Some points, each followed by its number:
[-29  29  28  29  29 -13  29 -24   0 -10   3  29   6 -29   0   0 -29  29  11  29  16 -23 -20  29 -29   0 -29  11   0  29 -29  28  29   0  -5 -26 -21 -18  37 -29  29  29  29  29  29 -29 -29 -28 -29  29 -29  19  -2   0  12  29 -29  27  40  24  63  16  16  29  12 -28  66  25  29 -24  29  29 -29   0  29] 0
[ 29 -29 -14 -14 -29  38   0  12   0 -15  -2 -29 -14   0   0 -29  29 -29 -37   0 -43  11  16 -29  -1 -29   0  -8   0 -15  29 -15 -29   0  -2   4   6  76 -16   0 -29 -29 -29 -29 -29  29  29  15  29 -29  29 -12  -7   0  -5  -3  29 -14   3 -15   1  -6  -6 -15  -2  16  -1  -8 -29  13   0 -29  29   0  29] 1
[ 29 -29 -10 -24 -29  27   0  20 -29 -16 -12   0  -2 -29 -29 -29  29 -29  -7 -29   5  16  -3 -29  44  29 -29   4  29 -25  29 -18 -29 -29   4  18   9  13 -11  29  29 -29 -29   0 -29  29   0  20   0 -29 -29 -14   6   0 -19 -14   0  -6  -9 -14  25  76  -1 -10 -14  -5  -1 -12 -29  20   0 -29  29   0 -29] 2
[ 29 -29   4 -42   0  47  29  35 -29 -11 -35  29  13   0 -29 -29   0 -29   8  29  10  64   1 -29  29   0   0  44  29 -33   0 -22 -29 -29  21  19   9  19   6  29  29 -29 -29   0   0  29  29  28 -29  29   0 -16  37 -29 -49 -47  29 -36 -33 -10  27 -32 -46   3 -62  12   2  30 -29  34   0   0 -29  29   0] 3
[  0   0 -42   7 -29 -16 -29  -6   0  -5   9 -29   0  29   0  29  29   0  -5 -29 -36  -5  10   0   0   0  29 -40 -29 -12   0  -5   0  29  -5   3  14  44 -12  29 -29 -29  29   0 -29 -29   0   2  29 -29   0 -30   7 -29  17  19   0   2  -7 -30  15   6  14 -13  16   6   5 -15   0  -1 -29   0   0 -29 -29] 4
[-29  29 -10   7   0 -18  29  -8  29  -2   9 -29 -32  29  29   0   0   0  -4 -29 -11  -7   8   0  -3  29 -29 -19 -29  39   0  -3   0  29  -5   0  12   7 -10   0   0   0   0   0   0 -29   0  -1  29 -29   0  -8 -18  29  18  21   0   4  19  -5 -13   8  16 -11  25   4   6 -13   0  -3 -29   0 -29 -29  29] 5
[-29  29  -7  26   0 -18 -29   0  29 -58  32   0 -13  29   0  29   0  29  -3 -29 -10 -10   5 -29  -7   0 -29 -17 -29  11   0   1  29  29  -4  -3   9   5  -6  29   0 -29   0 -29   0 -29   0 -17   0 -29   0  -6 -16  29  19  22   0   7  19  -2 -14   9  18  -8  18   0   8  -9   0  -6 -29   0   0  29   0] 6
[-29  29  37  30  29  -9  29  -9   0  16  -1  29  32   0 -29   0 -29   0  17  29  31 -90  -7  29 -38 -29 -29  27   0  33 -29  43  29   0  -9 -42 -39 -34  18 -29  29  29  29  29  29 -29 -29 -40 -29   0 -29  34  -5 -29  -8 -19 -29  44 -25  44 -51  19  11  42   5 -42   6  38  29 -23  29  29   0  29  29] 7
[ 29   0 -13 -16 -29   4   0  11 -29 -16  -4   0  -1   0   0 -29  29   0  22   0  -3  12 -38 -29  22  29   0  -6   0 -14  29 -16 -29 -29 -21  16  13   8 -15  29   0   0 -29 -29 -29  29 -29  16  29   0  29 -12  -4   0  -7  -7  29 -16   0 -15  -7  25 -26 -14  -1  16  25  -1 -29  14   0 -29   0   0 -29] 8
[ 29 -29   8 -20 -29   2   0  12   0 -41  -2 -29  -9   0 -29   0  29 -29  -8   0  -5  11  16 -29  14  29  29  -7  29 -18  29 -16 -29   0  -1  29  14  13 -15   0 -29 -29 -29 -29 -29  29  29  15  29 -29  29 -30  17 -29   4  -4  29 -14   2 -15   1 -35 -41 -34   6  23  -1 -17 -29  13   0 -29  29   0 -29] 9
[ 29 -29  23 -31 -29  14 -29  20 -29 -16 -39   0  -3 -29  29 -29  29 -29  -7  29   4  16  13 -29  21  29   0   3  29 -34  29  -5 -29 -29   3  18  10  13 -11 -29   0 -29 -29 -29   0  29  29   8   0 -29  29 -10   5   0 -18 -17  29 -21  -8 -15 -21   7 -18 -15 -13  16 -72 -12 -29  19  29 -29  29   0 -29] 10
[-29 -29   8  23  29 -16   0 -20  29  15   6   0   3  29   0  29 -29  29 100   0   3 -19  -9  29  -1 -29 -29  -5 -29  39 -29   5  29 -29  -4 -18 -11  -7  10 -29  29   0  29  29  29 -29 -29 -17 -29  29 -29   9  -9   0  18  21 -29  19  12  15 -11  13  19   9  17 -13  60   9   0 -16   0  29  29   0  29] 11
[  0   0 -12  -5   0  30 -29   5  29  42  17 -29 -12  29  29   0   0   0 -89 -29 -12  58  10   0  -1 -29  29 -33 -29   4  29  -4 -29  29  -5   2  13  -5 -11 -29 -29  29   0   0   0   0   0   1  29 -29   0  -9  -1  29  17  20  29  28  19  -7 -13   7  -7 -13  40   6  46   1   0  -2 -29   0   0 -29   0] 12
[  0 -29 -15  -8   0 -12 -29   1   0 -54   6 -29 -17   0   0   0  29   0 -50 -29  -6   2  15   0   7  29  29 -23   0   2  29 -10   0   0   7  44  21  12  13   0 -29   0   0 -29  29 -29   0   8  29 -29   0 -12 -17  29  10  12   0  -5  -5 -12  -8   4   0 -16  11  21   3 -24   0   4 -29   0  29 -29  29] 13
[ 29 -29  20 -36   0  35   0  30 -29 -14 -26  29   7 -29 -29 -29 -29 -29  34  29  18  20 -45 -29  27 -29 -29  20  29 -31  29 -21 -29 -29  52  36   2   5  -1 -29  29 -29 -29  29   0  29  29  25 -29   0   0  -6  24  29  -8 -37  29 -26 -54 -12  18  -6 -26  -2 -30  34   0  -1 -29  48  29 -29   0  29 -29] 14
[  0  29  -1  18  29 -18  29 -15  29   7   8   0  -4  29  29  29 -29  29   0   0 -58 -15  -1   0 -44  29  29 -13 -29  17   0   7   0  29  23 -10   3   0 -14   0  29  29   0   0  29 -29 -29 -10 -29   0   0   0 -12  29  20  23 -29  13 -24   5   3 -40   7  -1  18  26   9  -1   0 -11  29   0   0 -29 -29] 15
[ 29 -29 -13 -16 -29   4   0  14 -29 -16 -18   0  -8 -29   0   0  29 -29  -8   0  -3  60  15 -29  29  29   0  -5   0  30  29 -16 -29   0  -1   8  13  13 -15  29 -29   0 -29 -29 -29  29  29  16   0   0  29  12 -16   0  -8  -7  29 -29   0 -15   3  -8  28 -14  -4  16  -1 -39 -29  14   0 -29  29   0   0] 16
[-29  29 -13  20 -29 -18   0 -17  29   9   7   0  -2   0  29  29 -29  29   2   0  -3 -16 -56  29 -15  29   0 -11 -29  19 -29   9  29  29  -4 -12   0   7   3   0   0   0 -29  29  29 -29 -29 -37   0 -29   0   2 -19  29  19  23 -29   7  16   8 -63   6   7   2  27  -9 -71   2  29 -12 -29  29 -29   0   0] 17
[-29   0  58  39  29   8  29 -31 -29  66  21  29  55 -29   0  29 -29   0  26  29  46 -40 -10  29 -49   0 -29  53  29  35 -29  63  29 -29 -16 -57 -64 -50  55 -29  29  29  29  29  29  29 -29 -55 -29  29 -29  54  42 -29  -9  -9 -29  48 -32  66  46  23   2  67  -6 -60  -1  65  29 -47  29  29 -29  29  29] 18
[  0 -29 -11 -25 -29  11   0  17   0 -16  15   0 -10 -29 -29 -29  29 -29  -7   0   1  60  67 -29  20 -29   0   6  29 -23  29 -32  29 -29   2  17  17  13 -12  29 -29   0 -29 -29 -29  29  29  18  29   0  29 -15   2   0   9 -14  29 -22  -5 -15   6 -11 -15 -28 -37  29  -1 -14 -29  17 -29 -29  29   0 -29] 19
[-29 -29   5  -8 -29  -5 -29  -2   0 -47  54 -29 -11   0  29   0  29   0 -12   0  -9   7  57 -29  12  29  29 -13   0 -60  29 -13  29   0  10  13  15  31 -17   0 -29   0   0  29 -29   0   0  12  29 -29   0   5 -49   0  -5  -6  29 -10  35   6  -3  -2   0 -18   4  15   1 -19   0   2 -29 -29  29   0   0] 20
[  0   0 -15  -1 -29 -11 -29   2   0 -11   6 -29 -13   0  29   0 -29   0   7 -29 -12   2  19   0 -14  29  29 -18   0  -6  29 -10   0   0  -5  10  16  17 -16   0   0   0   0 -29 -29   0   0   8  29  29 -29 -12 -17  29  10  12   0  -5  14  -9  -8   2   7 -16  13  11   2 -23   0   5 -29   0  29 -29   0] 21
[  0 -29 -12 -20  29  10 -29  28 -29  -5  -8   0  -5 -29  29 -29  29 -29 -54   0   1  16 -19   0  19  29 -29  -1  29 -22  29 -17   0 -29   2  17  -1  24 -13 -29   0 -29 -29 -29   0 -29  29  18   0  29 -29 -11   1 -29 -13 -44  29 -19  -4 -15  22 -11 -14 -12 -63  16  -1 -14 -29 -23   0 -29 -29   0 -29] 22
[  0   0 -23   5   0 -36   0 -13  29 -11   9   0   8  29  29  29   0  29   9   0  -8 -12  -8   0  -9   0   0  -2 -29  45   0  13  29  29  -4  34  -3  67  -8  29   0   0 -29 -29   0 -29   0  20   0   0   0 -60 -15   0  20  23   0   9  40   1 -14  25  19 -11  18  -2   8  -7  29  24   0   0   0 -29 -29] 23
[-29  29  15  26  29 -21  29 -22   0  19   4  29  23   0  29  29 -29 -29  35   0   9 -21 -15  29 -25 -29 -29   3 -29  27 -29  35  29   0  -4 -24 -14 -13  17 -29  29  29  29  29  29 -29 -29 -23 -29   0 -29  13  -2  29  15  19 -29  27   8  22 -18  14  18  16  15 -22 -46  17  29 -20  29  29 -29 -29  29] 24
[  0   0   3  -2 -29  -1 -29   3 -29  -2  10 -29 -13  29 -29  29  29   0  -8 -29 -11   4  12   0   9  29  29 -17  29  -8  29 -19 -29  29  -4  11 -11  12 -17   0 -29 -29   0 -29 -29   0 -29  -4  29 -29  29 -13 -21 -29  30  10   0  -7  12 -13  -7   1 -25 -17  13  13   2 -29   0   3 -29   0  29   0   0] 25
[ 29   0   0 -34  29  39   0  34 -29  -4 -29   0   9 -29 -29 -29   0 -29  -4  29  -4  20   4 -29  38   0   0  24  29  -9   0 -21 -29 -29  46  19   0  12   1  29  29 -29 -29 -29   0  29  29  26 -29  29 -29  -6  29   0 -26 -47  29 -32 -27  -6  20 -27 -39   0 -33   3 -37  15 -29  30  29 -29   0  29 -29] 26
[ 29 -29 -11 -21 -29   0  29  18 -29 -16 -18  29  -4 -29 -29 -29  29 -29  -7  29   2  15  14 -29  24  29   0   4  29  14  29 -36   0 -29   2  17  11  13 -32 -29 -29 -29 -29 -29 -29  29  29  18  29  29  29 -11  -5 -29 -15 -14  29 -16  -5 -15 -34 -12 -31 -12 -10  16  -1 -14 -29  18   0 -29  29   0 -29] 27
[  0   0 -16 -17 -29 -35 -29   4   0 -12   5 -29 -43   0   0   0  29   0  71 -29 -11   0  15   0   9 -29 -29 -12   0 -37  29 -12   0   0 -58  11  23   9 -17  29 -29   0   0 -29 -29   0   0   9  29 -29   0 -13 -16 -29   8   9   0   7  12 -13  -6   1   5 -17   8  32   2 -19   0  -4 -29   0  29   0   0] 28
[-29  29  17  15   0 -18   0  33  29   6   8  29  11  29  29  29   0  29   0 -29  -6 -14  -4   0 -12 -29   0 -14 -29  38   0   6   0  29  42  -9   4   1   0   0   0  29  29  29  29 -29 -29 -14   0  29   0  -1 -13   0  20  21 -29  12  -2   4  11  20  19  -2  18  -6   7  -3  29 -10 -29  29   0 -29  29] 29
[  0  29   5  22  29 -17   0 -36  29  12   7   0   3  29   0  29 -29  29   3   0   0 -18  19  29 -18 -29 -29 -30 -29  21 -29  13  29  29  -4   0  -3  -8   7   0   0  29   0  29  29 -29 -29 -15 -29  29 -29 -33  -7   0   3  22 -29  17  14  11 -12  12  19   5   3 -13  10  32  29 -14   0  29 -29   0  29] 30
[ 29   0 -16  -9 -29  -6 -29  58  29 -13   3 -29 -12 -29 -29   0  29   0  -8   0 -37   7  16   0  -8  29 -29 -14   0 -12  29 -13   0   0  -4  13  16  13 -17   0 -29 -29   0 -29  29   0 -29  11  29 -29  29   4 -43   0 -34   0  29 -36  10 -16  -4  -1 -13 -13   5  14 -22 -19   0 -21 -29 -29  29   0   0] 31
[-29  29 -14  27  29 -11  29 -12   0   1   4  29  10   0  29  29 -29  29   8   0  10 -21 -15 -29 -25 -29 -29  10   0  27 -29  13  29   0  -8  -9 -10 -13  17  29  29  29  29  29  29 -29   0 -23   0   0 -29  32   2  29  15  18 -29  10   5  38  -8  15  18   1 -19 -23  10   7  29 -21  29  29 -29   0  29] 32
[  0   0 -15 -12 -29  -1   0  24   0 -15   0  29 -10   0   0   0  29   0  -8   0  -6  10  16 -29  32  29   0 -10  29   5  29 -15   0   0  -2  15  18  42   5  29 -29   0  29 -29 -29   0  29  14 -29 -29  29 -42  29   0  20  -1  29 -13   5 -15  -1  -4  -4 -15  14  31   0 -18 -29  11 -29   0  29   0 -29] 33
[ -29   29   96   47  -29   28   29  -21  -29   59   -3   29  102  -29  -29  -29  -29  -29   42   29   93  -16  -93    0  -66   29  -29   99   29   31  -29  101   29    0  -22  -81 -112  -86   84  -29   29   29   29   29   29    0  -29  -94  -29   29  -29   68   78  -29  -36  -34  -29   71  -74  105   53   46  -16  113  -20 -103  -19  105   29  -81   29   29  -29   29   29] 34
[  0   0 -15 -11 -29  -1   0  10   0 -15  38 -29 -10   0   0   0  29   0  -8   0  -6  10  -1 -29  14  29   0 -21   0 -16   0  -7   0   0  -3  15   3 -32 -16   0 -29 -29 -29 -29 -29   0  29  14  29 -29  29 -12  -9   0  -1  10  29   1   5 -19  -1  -4  -4  -6   2  15   0 -18 -29  -3 -29 -29  29  29   0] 35
[-29  29  24  30  29 -12   0 -25  29  25   2  29  18   0   0  29 -29  29 -67  29  18  -6 -22  29 -30 -29 -29  13 -29  30 -29  30  29  29  59 -31 -24 -20 -34 -29  29  29  29  29  29 -29 -29 -30 -29  29 -29   8   9   0  19   9 -29  33   1  31  28  -1  16  47  11 -30   9  27  29   2  29  29  29  29  29] 36
[-29  29   4  20  29 -13  29 -43   0  23  22  29  31   0   0  29 -29  29  34   0  15 -37 -19  29 -20 -29 -29   3   0  28 -29  27  29   0 -33 -29 -20 -17 -30 -29  29  29  29  29  29   0  29 -43 -29  29 -29  -4   7   0  13  16 -29  34   3  27  13  16  16  23  13 -38  33   7  29 -50  29  29 -29   0  29] 37
[ 29 -29  -1 -26   0  18   0   7 -29 -16 -13   0 -21  29 -29 -29   0 -29  -7  29   6  17  12 -29  22  29   0   6  29 -26   0 -19 -29 -29   5  37   8 -16 -10  29   0   0 -29   0   0   0  29  20   0   0   0 -10   8   0 -21 -21  29 -34 -31 -14  10 -15 -22  -9 -16  10  -1 -10 -29  21   0 -29   0  29 -29] 38
[  0   0  -5  -5 -29  -8 -29  48   0 -37   4 -29 -14   0   0   0 -29   0  -8 -29 -11   5  16   0  10  29  29 -13   0  -9 -29 -20   0   0  -4  12  16  13  29 -29 -29   0   0 -29 -29   0   0  10  29 -29  29  45 -15  29   7   8   0  -3  45 -15  -6  -7   4 -17   8  13   1 -19   0   7 -29   0  29 -29  29] 39
[ 29 -29 -10 -24 -29  14   0  20 -29  13  -8 -29 -17 -29 -29 -29  29 -29  -7 -29   4  16  13 -29   8  29 -29   4   0 -28  29 -16 -29 -29   4  30  26  13 -11  29   0 -29 -29 -29   0  29   0  35   0   0  29 -23   5 -29 -51 -18  29 -21  -4  -6   8  -1 -19 -17 -13  16  -1 -12 -29 -11   0 -29 -29  29 -29] 40
New points follow, each followed by the numbers of its two nearest points above, looking only along the 3 directions in which the numbered points spread most, nearest first.
[ 29 -29  -7 -23   0  43   0  23 -29 -16 -16 -29   0 -29 -29 -29   0 -29  -7  29   9  18  11 -29  23   0   0   9   0 -27   0 -17 -29 -29   7  18   7 -22  -8  29   0 -29 -29   0   0  29   0  21   0   0   0  -9  12 -29 -25 -33  29 -24 -39 -27  12 -17 -25  -2  11  29  -1  -9 -29  19  29 -29   0  29 -29] 38 22
[-29  29   5  22  29  -1  29 -18  29 -13   7   0   1  29  29  29 -29  29   3   0   0 -18  -7   0 -18 -29  29 -23 -29 -14   0  13  29  29  66 -16 -10  -5  28  29  29  29  29  29  29 -29 -29 -15 -29  29 -29   5  -5  29  16  22 -29  22  14  25 -12  12  20   6  17 -13  10   6  29 -14   0  29 -29   0  29] 30 11
[ 29 -29  -6 -25   0  40  29  25 -29 -15 -18 -29   2 -29 -29 -29   0 -29   4   0  11  18  10 -29   8  29   0 -19  29 -28   0 -19 -29 -29   8  19  25  12  -6  29   0 -29 -29   0   0  29  29  25   0   0   0  -8  15 -29 -28 -27  29 -26 -14 -13  13 -19 -20 -10 -22  15  -1 -13 -29  21  29 -29   0   0 -29] 38 22
[ 29   0 -46  -1  29  -2 -29 -27 -29 -14  21 -29 -13   0   0 -29  29   0  -7 -29 -12  -5  28  29   7  29 -29 -14   0  -6  29 -10   0   0  -5  10  16  12   8  29 -29   0   0 -29 -29 -29 -29   0  29  29  29 -12 -17  29  10  20   0  -5  14 -17  -8  40  29 -16  11  12  52   2   0   4 -29 -29  29 -29   0] 21 13
[ -29   29   96   47    0    5   29  -35  -29   59  -10   29  115  -29  -29  -29  -29    0   42   29   93  -38  -57    0  -66   29  -29  103   29   31  -29  101   29  -29  -24 -105 -127  -86   84  -29   29   29   29   29   29    0  -29  -87  -29   29  -29  105   78  -29  -36  -50  -29   74  -71   96   53   34  -16  113  -28  -91  -17  105   29  -58   29   29  -29   29   29] 34 18
[ 29   0 -27   0   0  16 -29   2   0 -10   7 -29 -35 -29   0   0  29   0  32 -29 -12   2  14   0   6  29  29 -12   0  -5  29 -10   0   0  13   9   9  12 -16   0   0   0  29 -29 -29   0   0   7  29 -29  29 -12 -22  29  11  13   0  -4  15 -12  -9   3   8 -16  11  11 -53 -19   0 -17 -29 -29 -29 -29   0] 28 39
[ 29 -29  -4 -27   0  54 -29  27 -29 -42 -21  29   1 -29 -29 -29   0 -29  -6  29  14  19  12 -29   9   0   0  15  29 -29   0 -20 -29 -29  10  19   4  22  -4  29  29 -29 -29   0 -29  29  29  23   0 -29  29  -8  19 -29 -32 -34  29 -28 -20 -11 -31 -22 -31 -22 -25  15  -1 -17 -29  22  29 -29   0  29 -29] 38 22
[ 29 -29 -13 -17 -29   5   0  14   0 -16  -4   0  -7   0   0 -29  29 -29  -8   0  -3  13   4 -29  39 -29   0  -4  29 -20  29 -26 -29 -29   0  16  13  13 -43  29 -29 -29 -29 -29 -29  29  29  16  29  29  29 -12  -4   0  -8  -8  29 -11   0 -29 -31  -8 -10 -16  -5  11  -1 -16 -29  46   0 -29  29   0 -29] 19 16
[-29  29  28  26  29 -22   0 -17  29  10 -28   0  -2   0  29  29 -29  29   2  29 -19  22 -31  29 -16 -29   0   4 -29  20 -29  10   0  29  50 -13   1  -3  -4   0   0  29  29  29  29 -29 -29  18 -29   0 -29   2  -9   0  19   9 -29  15  15   9 -11  12  19 -12  32  14   9   2  29 -13  29  29   0   0  29] 30 11
[  0  29   0  19 -29 -39  29 -16  29   8   8   0   8  29  29  29 -29  29 -38   0 -16 -15 -10   0 -14   0 -29   1 -29  18   0   8   0  29 -29   7   2 -17   2   0   0  29  29   0 -29 -29 -29 -11   0   0   0   0 -19   0  20  23 -29  -1  17   6 -13  11  19   0  18  -8   9   0 -29 -11 -29  29   0 -29  29] 17 29
[-29 -29 -17 -43   0  34   0  29 -29 -14 -25   0   7 -29 -29 -29  29 -29  -5  29  18  20  55 -29  26   0  29  20  29 -30   0 -23 -29 -29  40  19   4  12  -2  29  29 -29 -29   0   0  29  29   6 -29  29   0  -7  33 -29 -37 -36  29 -30 -20   7 -21 -24 -35  -3 -29  28   0  -1 -29  27  29 -29 -29  29 -29] 26 14
[-29  29  67  35  29  -8  29 -29   0  35  -2  29  48   0 -29   0 -29   0  19  29  34 -25 -34  29 -58 -29 -29  31  29  34 -29  46  29   0 -10 -44 -43  34  55 -29  29  29  29  29  29   0 -29 -43 -29  29 -29  37  25 -29  24   4 -29  38 -31  48   6  23  61  46 -16 -35  -7  46  29 -36  29  29 -29  29  29] 7 18
[ 29 -29  -4 -33   0  29   0  27 -29 -14 -21  29   4   0 -29 -29   0 -29  -6  29  14  19   8 -29  25   0   0  23  29 -29   0 -20 -29 -29 -38  23   4 -19  28  29  29 -29 -29   0   0  29  29  24 -29  29   0  -8  19 -29 -32 -37  29 -28 -20 -18  16 -22 -31  -5 -31  15  -1 -25 -29  73  29 -29   0  29 -29] 26 14
[ 29 -29 -32 -31 -29  26 -29  26 -29 -15 -19   0 -12 -29 -29 -29   0 -29  -6  29  -5  18 -28   0  38   0 -29  23  29 -37   0  -9 -29 -29   9  27   5  29  -6 -29   0   0 -29 -29   0  29  29  23   0   0   0  11  16 -29 -29 -29  29 -16 -17 -13  26 -20 -29  -6 -10  22  -1  -6 -29  24   0 -29   0  29 -29] 38 22
[  0  29 -37  13  29 -18   0 -15  29   7   8   0  -4  29 -29  29 -29  29   1 -29 -10 -15  -1  29 -13   0   0 -13 -29  17 -29   7   0  29  -4 -10   3   0   1 -29   0  29  29   0  29 -29   0 -10   0   0   0   0 -12   0  20  23 -29  13  17   5 -14  11 -12 -20  18  -7   9  -4  29 -11   0  29   0 -29  29] 29 17
[  0   0 -15   0 -29 -12 -29   0   0 -10   7   0 -25   0   0   0  29   0  -7 -29 -12   2  -4   0  16   0  29 -18   0  23 -29 -10 -29   0  29  12  16  12 -16 -29 -29   0   0 -29 -29   0  29   7   0 -29  29 -12 -17  29  38  13   0  21  -9 -12 -38   3  19 -16  11  11 -41 -19   0 -19 -29   0  29 -29   0] 21 13
[-29  29  23  20  29 -17   0 -13  29  10 110   0  -2  29  29  29 -29  29   2   0  -2 -16  -4  29 -15   0 -29 -10 -29  19 -29 -12   0  29  -4 -44   0  -2   4   0  29  29  29  29  29   0 -29 -12   0   0  29 -32 -10   0  19  20 -29   4  48   8  -1  12  19   2  -6 -10   9   2  29 -12  29  29   0   0   0] 29 30
[ 29 -29 -14 -32 -29   4   0  13 -29 -16  -3   0  -8   0  29 -29   0 -29  -8 -29  -4  31  15 -29  17  29   0  -6  29 -19 -29 -16 -29  29  -1  16  11  15 -15  29   0 -29 -29 -29 -29  29  29  16   0   0  29 -12  -5  29  -7  -6  29 -15   1 -15   2  -7  -8 -14 -38  20  -1 -17 -29  14   0 -29  29   0 -29] 16 19
[  0  29 -15 -10  29  -3   0   9 -29  44   1 -29 -12   0  29   0  29   0  -8 -29  -7   9  16   0  14 -29 -29   9   0 -26  29 -14   0 -29 -38  40  13  26 -16   0 -29  29 -29 -29 -29 -29   0  10   0 -29  29 -13 -10   0   0 -20   0 -12   6 -15  -2  -4  45 -16   2  15 -33 -19   0  10 -29 -29  29 -29   0] 21 33
[-29  29  26  37 -29  -9  29 -65   0  32  27  29  31   0  29  29 -29  29 -15  29  30 -25 -27  29 -37 -29 -29  26   0  33 -29  41  29  29  -8 -41 -37 -30  50 -29  29  29  29  29  29   0 -29 -39 -29 -29 -29  32  22 -29   5   7 -29  35 -79  43   3   3   9  40   6 -57   6  41  29 -25  29  29 -29  29   0] 7 0
[  0   0 -26   8   0 -17   0  -6  29  -4  55 -29 -12  29 -29   0   0   0  -5 -29 -12  -5  10 -29  11   0 -29 -20 -29   4   0  -4  29  29  -5   3  30 -12 -12  29 -29   0   0   0   0   0   0   1  29 -29   0  25   5  29  17  18   0   2  19  -7  42   6  15  -4  16  39   2 -15   0  -2   0   0   0 -29   0] 12 21
[  0   0  -7   0   0 -31  29 -11  29   1 -61 -29 -10  29  29  29   0  29   4 -29 -23 -10   5   0  14 -29   0 -39 -29  11   0   3   0  29  -4  -3  17 -14  -6   0   0   0  29   0   0 -29   0  -4   0   0   0  -6 -16 -29  19  22   0   7  19  -2  13   9  18  -8 -27  26   8  -9  29  -6 -29   0 -29  29   0] 23 6
[ 29 -29   7 -47   0  43  29  52 -29  -9 -41  29  -7 -29 -29 -29   0 -29  -2  29  33  21  -3   0  30   0  29  37  29 -34 -29 -25 -29 -29  25  18  -6  11  10  29  29   0 -29   0 -29  29  29  30 -29  29  29  -3  44 -29 -56 -54   0 -39 -38  -8  26 -36 -56   7 -45  11 -43  12 -29  37  29   0 -29  29 -29] 3 26
[ 29   0 -65  -6 -29 -11   0   2   0 -11   6  29 -13   0   0   0  29   0  43   0 -12  19  16   0   7 -29  29 -27   0  -6  29 -11   0   0  16  20  16  12 -20   0 -29   0  29  29 -29   0 -29   8  29 -29  29 -12 -17  29  10  11   0  -5  15 -13  -8   2  37 -16  10  12 -14 -19   0   5 -29 -29  29   0   0] 21 13
[ 29 -29 -10 -30 -29  13   0  19 -29 -16 -10   0  -3 -29 -29   0  29 -29  -7   0 -11  16  27 -29 -12  29  29   2  29 -24   0 -18 -29 -29  27 -13  10  13 -11  29   0   0 -29 -29   0  29  29  19 -29   0  29  35  15   0 -17   3  29 -31 -33 -15   7 -13 -24 -11 -12  16  -1  10 -29 -10   0 -29  29  29 -29] 2 40
[  0   0 -30   3  29 -14 -29  -3   0  -8  33 -29 -19  29   0   0  29   0  -6 -29 -13 -35  13   0 -10   0  29 -19 -29  41  29  -8   0   0  -5  13  23  10 -14 -29 -29   0   0  29 -29   0   0   5  29 -29  29 -11 -18  29 -12   9   0 -12  17 -10 -11   5  12  -1  18   9  31 -25   0   2 -29   0   0 -29   0] 12 4
[  0   0 -12   7   0 -16 -29  -5  29  -5 -39 -29 -33  29   0   0   0   0  -5 -29 -12  -4   4   0  34   0  29 -20 -29   3   0  -5   0  29  -5   4  14 -38 -12 -29 -29   0  29   0 -29   0  29   2  29 -29  29 -10 -19  29  17  19   0   2  18  -8 -12   6  14 -13  13   7   5 -25   0  -1 -29   0   0 -29   0] 12 4
[  0   0 -15  -1   0 -30 -29  14   0  14   6 -29 -13   0   0   0  29   0   1 -29 -12   2  14   0   7  29  29 -27   0  -5  29 -10   0   0 -31  -8  16 -21   4   0 -29   0   0  29 -29   0   0   7  29 -29  29 -56 -17  29  11  12   0   8  35  -6  -9   3  11 -16  11  14 -55  -5   0   4 -29   0  29 -29  29] 39 28
[ 29 -29  -9 -26   0  18   0  81 -29 -16  -1  29  -1 -29 -29 -29   0 -29 -48  29 -14  17  10 -29  22  29   0   7  29 -26   0 -19 -29 -29   5  18  12  13   1  29   0 -29 -29   0   0  29  29  21   0 -29   0  35   9 -29 -22 -25 -29 -23 -11 -14 -37 -16 -23   0 -17  16 -23 -10  29  -1   0 -29  29  29 -29] 2 38
[ 29 -29  -8 -24   0  20  29  23 -29 -15   9   0   0 -29 -29 -29   0 -29  -7  29   8   1  11  29  23   0   0   8  29 -11   0 -14 -29 -29   6  18   7  13  -8  29 -29 -29 -29   0   0  29 -29  21 -29   0 -29  -9  11 -29 -14  -6  29 -16  -1 -14  11 -62 -24 -12 -18  16  -1  -9 -29  16   0 -29 -29  29   0] 22 38
[  0   0 -14   3   0 -14 -29 -11   0  -8   4 -29 -23  29   0   0  29   0  -7 -29 -13  -1  51   0   4   0  29 -19 -29  -2  29  -8   0   0  -5 -15  15  11 -15 -29 -29   0   0   0  29   0   0   5  29  29  29 -11 -18  29  31   1   0  -2   3  -8 -24  43  11 -15  19  16   4 -18   0  16 -29   0   0 -29  29] 12 21
